Rows are one point carried round by a steady rotation, each followed by how many ticks it has turned.
The counts run from 0 to 1183.
[115 134 162 138 155 156 100 174 137  89  92 174 104 147 157 110  97 128
 128 104  86 100 137 128 103 149 144 121 105 163 119 136 122 123 123 110
 160 126 114 122  95 147 124 129 152 134 161 159 118 185 127 115  99 112
 197  71 107 133] : 1094
[142  73 115 136 146 135 121 125  89  89 183 115 151 114 134 136 165 139
 155 133  99 134 119 115  98 158 170 148 110 110 156 113 125 103  88 149
 168  78 137 112 149 123 154 116 117 102 132 118  95 125 121 192 144 128
 135 176 157 151] : 631
[140 145  74 125  99  95 141 138 116 164 147 123  97 140 165 177 122 155
 154 171 153 141 128 144 132 131 126 113 141 149 108 113  96  84 132 168
 167 148 107 204  86 133 101 138 128 104 147 144 136  67 136 109 143 119
 143 161 123 110] : 787
[115 128  86 113 129 102 147 127 123  91 150 101 128 132 196 146 134 118
 130 162 127 120  92  60 140 131 150  91 157 142 147 105 104 122 142 120
 130 125 114 179  98 126  90 180 107 119 153 140  92  81 127 148 148 159
 129 105 148 174] : 32
[ 95 170 115 103 120 107 132  91 108 123 128 131 173 143 118 147 126 163
 139 163 209 118  87 165 141 131 147 105 130 134 117 134 132  77 102 136
 117 146 133 129 137 124 146  97  52 133 107 140 118 122 150 138 125 165
 105 105 179 140] : 520
[132 113 120  84 104  96 132 108 113 160 150 105 157 116  57 127 109 146
 163 127 149 151 109 152  97 186 136 146 139 107 108 124 116  93 146 172
 111  90 136  90 133  70 125 110  82 133 128 110 151 123 113 145 147 101
 121 145 171  94] : 59
[ 85 129 122  90 162 131 164 120 138  87 116 134 159 143 167 140 135 133
 122 125 148  91  90  63 108 123 164 148 129 116 146 122 139 100 135  92
  96 133 150 112 123 120 117 122 103 133 124 122  73 138 158 151 113 152
 123  73 167 174] : 360
[105 157  98  72 101  53 131 126  73 143 110 106 145 118 110 126  99  81
 149 157 162 116 112 151 122 141 129 120 152 167 111 154  98 114 139 146
 118 161 130 131  92  94 126 148  81 119 117 173 177  87 148 140 137 106
 126 114 166 145] : 1061
[144 115 133 182 134 186  96 143 119 120 138 162 110 136 156 127 138 173
 123 125 119 115 132 178 118 117 165 109  87  92 143 126 156 128  99 109
 169 118 163 121 181 144 159  90 129 137 130 129 109 176 143 163 102 131
 169 110  96 151] : 633
[ 89 157 107 111 120 129 138  86 131 115 134 141 132 192 138 185 111 151
 142 131 208 114 115 125 139 137 126 117 151 171 108 146  91  80 124 168
 142 148 120 172  89 154 132 114 113  96 130 160 110 100 144 102 140 149
 111 114 129 111] : 121
[133 141 158 127 141 177 125 135 163 144 137 142 130 144 100 102 120 170
 145 131 141 132 108 147 125 157 117 109 119 101 107 102 170 113 135 147
 114  93 110  91 164 114 122  76 101 168 126  79 126 193  77 126 136 160
 164  99 146  85] : 1147
[131 116 115 144  88  75 119  97  89  92 141  91 145 112 127 106 137 115
 139 147 138 149  90 138 167 143 150  69 169 119 153 120 111 168 120 134
 125  88 141 148 157  86 146 163  70 151 102 139 138 108 119 164 153 156
 105 119 157 147] : 515
[114 104  87 128 102 171 126  61  85 119 153 126 154 148 116 185 124 161
 136 133 184 130  90 128 111 122 168 115 137 123 149 157 108 105 121 149
 116 124 167 130 151 123 167 128  90  97 117 129 114 107 154 185 141 126
 104 130 130 156] : 919
[150 141 135 146 122 146 148 145 176 147 163 122  93 147 124 131 136 147
 150 129 126 167 129 103 145 147  95 104 156 111 107  96 137 130 153 168
 131  81  98 145 132 116 111 120 144 145 137  74 120 144  58 108 171 147
 154 134 129  56] : 1076
[147 156 106 123 123  73 149 178 145 120 103 134 107 106 184 121 121 164
 139 141  89 159 131 115 131 132 129 137 127 117 115  75  96  95 126 105
 146 111 101 196  85 109  82 149 135 143 158 145  94 102 144 111 132 118
 167 115 126 136] : 570
[103 122 167 110 175 135 117 141 158 105 106 167 142 169 116 113 110 171
 137 104 133  88 113 147 100 181 143 140 102 128 106 122 139  81 124 127
 139 118 113  98 122 128 130  81 124 144 151 131 106 193 127 105  92 145
 168  84 155 111] : 348
[112 135 133 112 148 162 143 169 172 141 113 159  85 163 173 133  94 133
 124 122 116  88 119  86 109 127 120 127 123 145 109 129 142 105 175 118
 121 166 102 148  99 144  82 132 163 133 163 122 106 158 115 104 113 121
 181  64 116 109] : 282
[121 233 141 131  95 120 136 164 133 134  68 147 106 122 146 123 113 138
 134 157 161 159 144 163 154 100  90 102 134 161  92 109 126 119 100 110
 118 148 112 162 113 134 125 110 100 153 120 155 143 145 120  93 140 146
 158  97 125 119] : 522
[132 121 104  84 111  94 154 116 114 171 166  87 150 118  84 127 126 116
 154 153 152 142  96 121 115 166 124 136 154 105 110 114 133 119 159 178
  96 109 127 102 142  70 118 133  92 131 115  93 151  93  99 149 169 116
 119 150 186  99] : 733
[143 104 112 130 149  60 124 167 137 125 157 119 130 125 181  81 147 166
 138 156 102 117  94 140 138 174 166  82 117  97 137  88 132 108 138 130
 168 104  90 159 130 101  78 142 106 155 145 123 104 115 124 122 114 154
 158 129 166 133] : 228
[124 170 144 120 109 166 113 147 101 160  96 152 106 140 100 131  87  96
 131 141 159  99 148 177 110 119 110 113 125 167 101 175 153 136 143 126
 116 177 148  95 137 133 165  97 114 134 120 151 193 177 123 137 113 104
 161  89 113 119] : 1139
[118 169  84 104 112  87 166 131 101 117 131 118 133 137 161 176 136 108
 147 164 164 135 135 102 126 110 121 144 150 158 121 121  95  95 109 146
 141 154 133 183  91 137 132 133 116  81 126 169 125  54 159 127 149 122
 103 162 153 135] : 786
[131 162  99 163 122 197 143 160 127 146 116 161  89 134 198 166 134 157
 118 156 144 113 131 122 118  70 144 115 109 118 138 127 152 107 115  92
 146 176 156 164 139 157 125 112 136 119 142 134 105 138 153 146 110 122
 167 108  89 157] : 704
[116 180 157 120 133 134 130 169 146 165 103 162 101 164 122 118 112 138
 139 134 175  92 145 187 122 139 111 125 104 134  94 145 168 102 136 128
 132 170 124 106 140 138 122  67 125 152 125 131 160 177 126  94  91 132
 163  98 130  86] : 269
[152  99 129 195 123 152 114 169 120  83 142 131  88 116 178 103 151 104
 133 124  61 142 141  90 142 123 137  93 135 124 158 118 137 199 116 113
 161  85 140 148 154 131 143 150 153 133 129 126 118 148  94 160 144 134
 161 119 103 130] : 629
[131 129 158 116 148 143 131 157 163 132 149 123 134 123 110 101 136 154
 154 131 104 147 112 123 117 171 121 122 124 105 103  83 155 116 131 156
 121  73  99 100 149 107 111  94 113 166 140  73 114 176  68 124 150 149
 164 119 162  84] : 814
[161 116 124 177  65 104 105 123 106 159 118 130  99 126  95 121 117 149
 140 113 133 154 132 205 143 146 135  89 130  92 132 137 122 162 141 133
 136  97 161 131 169  77 142 126 118 151 105 142 183 136 136 149 130 108
 138 119  97  98] : 722
[119 146 133 131  93  88 166 112 142 111 135 111 138 146  99 143 146 123
 144 109 169 166 136 116 157 135 107 145 178  93 124 112 133 156 137 138
  96  77 161 134 160  93 143  95 118 137  72 123 129 121 123 123 157 153
  74 143 155  78] : 528
[129 145 120 135 145 178 138 176 104 113 121 144  94 130 181 141 135  59
 124 145  98  91 162  72 106  84 136 147 125 162 138 147 150 156 123 101
 136 165 166 120 119 161 153 128 165 100 127 140 128 146 141 162 124 116
 151 124 118 163] : 625
[113 139 134 115 162 207 130 151 165 116 132 162 110 164 172 153 110 147
 127 135 132  90 115  76  97 127 140 122 118 149 120 136 135  83 144 131
 136 152 100 127 101 166 102 126 150 124 174 114  86 167 105 119 125 138
 182  76 121 134] : 956
[111  97 130  88 145  99 152 115 154 152 165 127 150 164  96 134 123 159
 151 104 165 103  94 123 106 178 135 152 140  87 114 122 149  85 169 165
 110 107 134  96 152  95 107  83 113 139 115  94 121 132 119 126 119 135
 106 123 174  82] : 609
[150 150 140 156 117 166 157 155 160 135 149 127  89 137 111 137 148 109
 145 108 122 162 157  93 136 113  82 136 158  96 117 110 155 169 141 146
 112  83 153 118 164 115 139  87 155 139 102  91 139 153  77 129 166 134
 132 148 127  54] : 1077
[159  97  99 161 128 162 137 154 163 156 166 129 102 121 171 132 135 180
 130 143  97 139  95 109 131 123 145  99 123  69 146  90 145 126 155 127
 135 102 127 150 159  99  87 137 135 154 156  80  86 133 111 160 133 140
 174 109 121 132] : 699
